Rotation paths and how fast each direction turns (degrees each step)
Each turn is a multiple of 5 degrees from 10 to 175, or 0.
Each row of a path follows its step; steps can be skipped.
Path 1:
step 0: [ 23   2 -15   9   5 -16 -17 -13  -2   4  26  -7  -6  -4  -3 -17  36   0
 -14 -22 -10   4  32   0  -5 -18  -1 -13  -6 -22  25 -16  23   6  -8  14
   1]
step 3: [ 18  -6 -28   7  10 -28  -3  -1   6 -24 -21  -3  27 -17  -5  -2  27  -4
  13  -5   9 -18  19   1  13  -1 -11  -5  -4 -27 -15 -14  11  28   0   6
 -13]
step 4: [  2  25   7   5  -5 -12   4 -31  -7  17 -21 -11  34  -8  12  36  13  27
  17  -7   2  -1  10  -5   0 -12  10   6 -12  26   5  -1   1 -18  -6 -16
  -4]
step 5: [ -3   6  13 -13   9  -1 -18 -38  15 -13  14  -6  12  23  -7 -12  31  -7
  -7 -26  -7 -23  -2   8 -10  20  12  12 -10 -20  19 -17  -7   3 -23  -4
  -3]
step 6: [-12  -5 -14 -29   5   2  -8 -17  -6 -20  -9   4  12 -34   6  -3  21 -18
  23   7  21   2  11  -1   6 -12  -4   5 -32  -1 -11  -5  23 -17  -8  29
   9]
step 9: [  1  -4  10   4 -20 -13 -26 -31  -8   9  -1 -26   9 -24   6   7   7   7
   2   2  14   2  11 -37  20 -17  -9 -15 -13 -10 -21   9  -3 -30  -7  10
  -8]
step 12: [  7 -10 -10  14  -4 -29 -17   7 -14  -3  -1  11   2  -2 -22   9  15   6
  -4  10   5  25 -12 -13  16 -37  -2  -3 -34   2  -3  33  -9   2 -10   6
 -23]
step 13: [ -6  -6  21  46 -15  13  16 -12  -1   3  15  25 -11  -6 -14  34   7  10
   1 -14  -8  -2 -12  -3  -4 -13  -3   1  -3  -2  25 -34  -7   1 -11   4
   0]
step 15: [ 11   4   6 -10  -9 -38   6  -3  -9  19 -34  25 -15 -25   4  15   9  17
   9   1 -10   2   4   2  14 -32  19  18  -2   1   9   5   8   5 -28   1
   3]
Speeds:
[ -2   0  -9  -2   9   8  -3  -1  -3   3  -1   6   3  -1  -8  -3   2  -1
  -1  -2  -3   3  -6   2   6  -3   8 -10  -4  -1  10  -3  -6  -8   7   5
   2]  60
[ -8   2   6   2  -4   5   9   5  -3   1  -5  -2  -4  -6  13   5  -1   7
   3  -2   5   0   4   3  -2   2   0  -2  -8  -3   6  -5   5 -10   7   5
   0]  155
[11 -3  1  4  7 -8 -1  5 -3 -4  0 -3  0 -7  6  3  2 -9 -4 -3  4 -5 -5 -4
  6 -4  7 -1  2 -1  0  9 10 -6  1  6  2]  125
[ 4 -7  2  9 -4 10  0 -6  3  5  5 -9  6  1 -3  8  8  1 -2 -1 -5 -6  7  4
 -1 -7 -3 -3  3 -2  2  7  0 -3  5 -5 -1]  80
[ -3  10  -5  -3  -4  -8   7  -4   7  -2  -2   5   2   7   6  -2   9  -5
   3  -3  -1 -10  -1   8   7  -3  -2  -4   1   6  -3  -2   2  -2   5  -5
   4]  25
[  3  -4   3 -16  -6  -4  -3  -3  -3   9   1  -8   0   1   9   3   8   0
  -3  -2  -7   5  -2  -1  -1   0   8   3   3   0   1  -6  -3   4   4   4
   5]  70
[  0   3  11   3  11  -6   3  -6   2   4  -1   6 -10   7  -1   4   2   7
  -4   8  -8  -1  -1   2   3   2   6   8  -4  -4   2   6  -2  -3   1  -4
   1]  135
Path 2:
step 0: [-10  -7  -2 -36   2  31  11  19  18   1 -13  -5 -17  18  -9 -11  -9   6
   5  -8  19   7  10   5 -14   3   3 -13  33  26  -7  21   1  14 -27 -19
   2]
step 1: [  3  -7  -1 -36  15   4  29  23   8  23   8  20   8  14   4 -19   8  -8
  31 -11  26   5  -7   7   2   1   4   3 -13  19   2  26  10  10 -19 -19
 -13]
step 4: [ 32  -1   8 -25  21  11 -15   7  18  10 -13 -14  12  10  28   3  10   5
  18  31  -7  14 -10   8  -5  23 -17  17  -3 -12 -15   8 -21 -18  -9   9
  13]
step 6: [ -4   0  -4 -12   8  10   7  10   1   6 -24  -5  20  28 -14  23  16  29
   7   3  13  16  19  13   2  18  27  -5   6  17  -2  26  10 -13 -32 -22
  -4]
step 7: [ -2  -7  11 -28  27   9   2  24   4  -7  11 -17  -3   7   5  -3   1  16
   7 -15   5  41  13   2  -3  -8  12 -23   0  28   5  31  -4  12 -27 -16
   0]
step 8: [ 15 -11 -13 -35   8   5  -3  27 -11   2  17   7  11  14   0 -27  -1 -14
  19 -32   5   3  -1   8  11 -15 -19 -16  12  22  -7  14  13   0 -33 -10
   7]
step 12: [ 14   5  46 -29  12  13   8  11  12  26 -24   3  21  15 -11   7 -10  23
  15  11   5  26   9  -5   3  12   0   8  -2   2 -15  26  -6 -13   3  -2
  -7]
step 13: [  4  20   2 -13  31   4 -15  26 -12  -9 -13  10  23  19 -25  15  -6  25
  17 -23  16  24  10   9  -2  14  -2  -3  21   9 -17  23   0  -1  -7 -13
   1]
step 14: [ 18  -7 -18 -12  20  -5 -21  24   7  -5  -7 -17  19  -8  13   4  17   0
  26 -19  27  20  16  17   2   1   9  -5   1  16  -2  25 -18   3 -31 -16
  10]
Speeds:
[13  2 -4  5  4 -7  4 -8 -3  8 -8  6 -1  2 -7 -5  8  3 -4 -3 -1  1  3 -2
 -7 -2 -5 -4 -1  4 -3  4  7 -2  8 -1  0]  100
[  3  -1  -5   6  -1   4   1  -2 -10  -5   7  -2  -2  -3   3  -9   0   0
  14  -7   4  -5  -1  -5  -2   0   1   2  -9   8  -2   5   0   4  -4   8
   2]  55
[  1  -9   6   1   7  -3   5  -8   2   1   1  -3   0   2   6   2   5   1
   6   7  -1   6  -3  -7   5  -1   2   3 -11  -7   4   8  -3   3   4  -9
  -5]  135
[-3  3  5  8  1 -4  3 -7  0  0  5  2 13  6 -3  5 -7  7  7 -2  3 -5  3  7
  2 -1 -3  0 -2 -1 -5 -9  8  0 -2 -3 -8]  100
[  4  -8  -4   1   0   1   8  -1  -9  -1   3  -8  -1  -1   8   2   2   6
  -9  -3  -8   2   2   0   9   4   2 -12   2   2  -1  -5   5   0  -9  -3
  -2]  40
[  5  11   0   2   2   9   3   0 -10   2  -6  -2   8  -3   4  12   1   2
  -1  -3   1   2   1  -3   4   3  -2   4  -1   1  -3  -2 -13  -4   8   3
   1]  45
Path 3:
step 1: [ 16   0 -26   6   4  -8 -30 -10  -1 -14  -6 -27   4 -24   6  19   4  12
  25 -10   8   3  14  22 -35   5  -5  15   6  34  -5  -1  12   7  -7   4
  15]
step 2: [-20   0   7 -25 -10   9  -8 -12  31   1 -16  32  -2 -22  22  30  18  25
  14   6   5  -1 -24   0  16   2  11   5   8  18  -3  -1  -7  -5  13 -17
  13]
step 4: [ -2  -6   5 -11  24  28 -15  29 -25  -2  -9  10   1  -7  -9  -9  -3 -24
  32   2  -4   4  13  30 -21  11   3 -10   8   2   8  18 -24  20  -6  17
  11]
step 7: [  1   8 -31  11  30  32  15   8 -24  -9 -11  12 -13   2  12  15  11   6
  -4   1 -11 -19   2 -10  16  32 -30   3   1   1   8  -8 -12  -8 -11   9
  25]
step 9: [ 15 -18  -6 -20  -8  20  -3  -6   8  17  -1  -5 -27 -14 -11 -33   7 -13
  -3  -3   4  39  -1  -4 -12   7   0   7  -6   3 -32 -35  15  15  11   3
   8]
step 10: [ -7  12 -10  -2  -2  14  10 -29  15 -13   9   0 -10  -6  10 -11  -4  18
  20 -29  -9 -25  36 -14 -16  25   5  -3  24  25   3 -17  -3  14   2  13
  -4]
step 13: [ -7  23  31  -4   9  27  -5  -1   1  13 -24 -13   6  18  11   9  10  21
   6   7  -4  13  22   2 -16  27  25   3   5  -8  25  23   5  25   8  12
   2]
step 14: [-32  -2 -14   3  -9   2 -31   0 -17  19 -11  20   6  -9   3  13 -12 -31
   4  16  13   6  -2   3 -25  22 -12 -10 -15  20 -16  27   4   9   4   2
 -23]
step 15: [-14 -11 -15  25  13   9  -6 -13  14  -1  -9  14 -16  16  30  -9  -3 -27
  20  11  18 -11 -25   1  21 -21  16 -16  27  -8 -13 -11  -8  13  -1  13
   6]
Speeds:
[ 3 -8 -2  1 11 -8 -1 -3  1  5 -3 -2  6  1 -4  1 -2  9  2 -2 -2 -4 -6 -5
 -8  4 -5  3 10 -8  3  3  4 -3 -4 -9  4]  65
[ -5  -1   4  -6   6  -4   0   0 -12  -6  -8  -1 -14   3   7  -1 -10   6
  -3  -9  -2   4   3  -3  -2   0  -2  -3  -3   3   4   2   1  -1  -3   1
  -4]  110
[-1 -9  1 -4  4  2  1  2 -1  7 -8  0  5 -2 -3 -2  0  0 -6  6 -1 10 -1 -2
  9 11  7 -3 -1  8  2 -7 -7 -7 -4 -2  2]  160
[-8 -5  8  5  0  4 -2 -1  2 12  7  1 -1 -1 -2 -4  5 11 -6 -1  1 -4 -2 -4
  0 -8 -6  1 -6 10  6  7 -3  3 -3  3 -1]  130
[  1  -6   2   6  -5  -7   2   0   2  -4  -3 -13   4  10   3  -1   1   6
  -3   4   3  -5   2   6   7   4   7   2   4   1   4  -2   5  10  -5   5
  -7]  145
[ -3   5  -4  -6   3  -3  -3 -17   5   3   0  -1   1   4  -1   4  -1  -7
   0   1   9   7   7  -7   2  -2   4   2  -2  -1   3   9   2   2  -9   3
   4]  25
[  3  -5   3  -3  -1  -2  -3   3  -1  -2   1   1   0   2  -3   4   9  -6
   1  -1  -3   6  -1  -6  -6   2  -2   7  -7 -10  12  -6  -9   9  -1   2
  -6]  80
Path 4:
step 1: [-11  -5 -18   3  13  -2  22 -14  20   5  12  32   9  15  -3 -23   0 -14
  13  -9   1 -11  14   6 -31  -6  12 -31   0   5 -14   3  28 -17   7   5
 -23]
step 2: [  4   2 -23  13 -15 -25  -3  25  10   5 -25  28  34 -15  12  -5  -5  28
   7  -9  -6 -30   1   2 -21  -7  16 -10   0   1  -6   5  21   1  -7   5
   0]
step 3: [ -7 -18  -5  15   9 -14 -15 -14   0 -10   4  37  16 -28   1 -11 -19   5
   1  16  27 -15  -8  15 -10 -14   3  21 -13 -11  12 -29  18 -15  -5  -8
   8]
step 5: [  3  14  10 -17  11   5 -12   4   4  10 -10  26  18   9   6 -35 -13  35
 -10   0  11   7  -5  14  -4  -1  17  -9  16 -26  14  16  -2  -6  21 -22
 -24]
step 6: [ 16  -1   2  15  -5 -24 -21  -6 -15  -6  13  37   0  12   2 -15  -1   5
  -1 -11  -8  10  28   6  -8  -2  -6   0  23  -1   8  14  28 -40  19  -3
  -4]
step 7: [-12 -10 -17  17 -11 -26  -2   3  17 -11 -10  19  29  -1  24  -7   0 -25
  27 -12  -2  18  -1  -1  -6  -5  -8 -12  17 -12  -8  -1  21   1  12 -35
 -18]
step 8: [ -1 -14 -13  -1  32 -30   3  13  12  16 -21  34   2  -7  33 -14   6   6
  15   6  -1  -5  14  -7  -1 -20  12   6  -4  -1  18 -19   5  14  26   4
   2]
step 11: [ 13 -33  12   2  32 -11 -16   0  -6   0   8  30   7   6  -9 -10  -2   3
   3  36  17  13 -18   5 -11   9  -8  -1   5 -37   4   0  13 -16  13 -13
  -6]
step 12: [  3  -8 -25  13  25  -7   1  18   1  11  26  14  -2  14  -1 -21  24   3
  13  -9   8  15   1   3  -7 -29  -7 -12  15 -12 -24  29  23 -10   7   2
 -22]
Speeds:
[ -2  -5   8   3  -2   5  -1   3  -5  -1  -9   0  -8  -7  -2 -10  -3  -4
  -6   1  -1  -6   2  -4  -3 -10   0   4  -4   6  -6   2  -7   1   5 -10
  -2]  70
[ -3   1  10  -9   6   5   0   3  -7  -6   4   1   0   4  -3   0  -4   0
 -11  -3  -5   4  -8  -1  -9   2  -5   3   3   1  10   3   7   5  -1   0
  -5]  65
[ -4  -6   0   5   8   3  -4  -7  -6   1   9   0  -8  -2  10   1  -6   5
  -6  -6   4   5   6   2  -4   3  -5   0   0   3 -11  -6   3  -4  -2   3
   3]  130
[ -1  -3  -1   4   2   0  -1  -2  -4   0   2   0   1  -2   7  -6   3  -2
  -2  -5   1 -10 -17  -2   3   2   9   4   5   4   5  -8  -8  -2  -6   5
   3]  60
[ -6  -1  -6   4  -4   1 -10  -2   1   2   5  -2  -8  -3  -3 -12   1  -6
  -1   6   0   2   3   3  -5   1   0   0  -2  -4  12   5   3   1   2   8
  10]  130
[-2 -4  0 -4  1 -7 -6 -3 -4 -6  3  4 -3  8  6 -1  5  1  8 -2 -3  2  0 -8
  3  2 -2 11  4 -7 -4  4 -7  9 10 -3  5]  20
[  2   2  -7 -17   2   5  -2   8   0   5  -1   2  -7   0  -1  -1  -3   3
   6  -5   6   0   3  -3  -8  -4   9  -2   8   2  -2   3  -4  -4  -4   2
   4]  100
[ -1   3   7   2 -17  -2  -1   2  -7  -5   0   5   5   6  -1   2  -4   5
  -5  -1  -2  -1   1   5  -1   0  10  -1   2   3  -6   3   4  -2   2   4
  12]  95
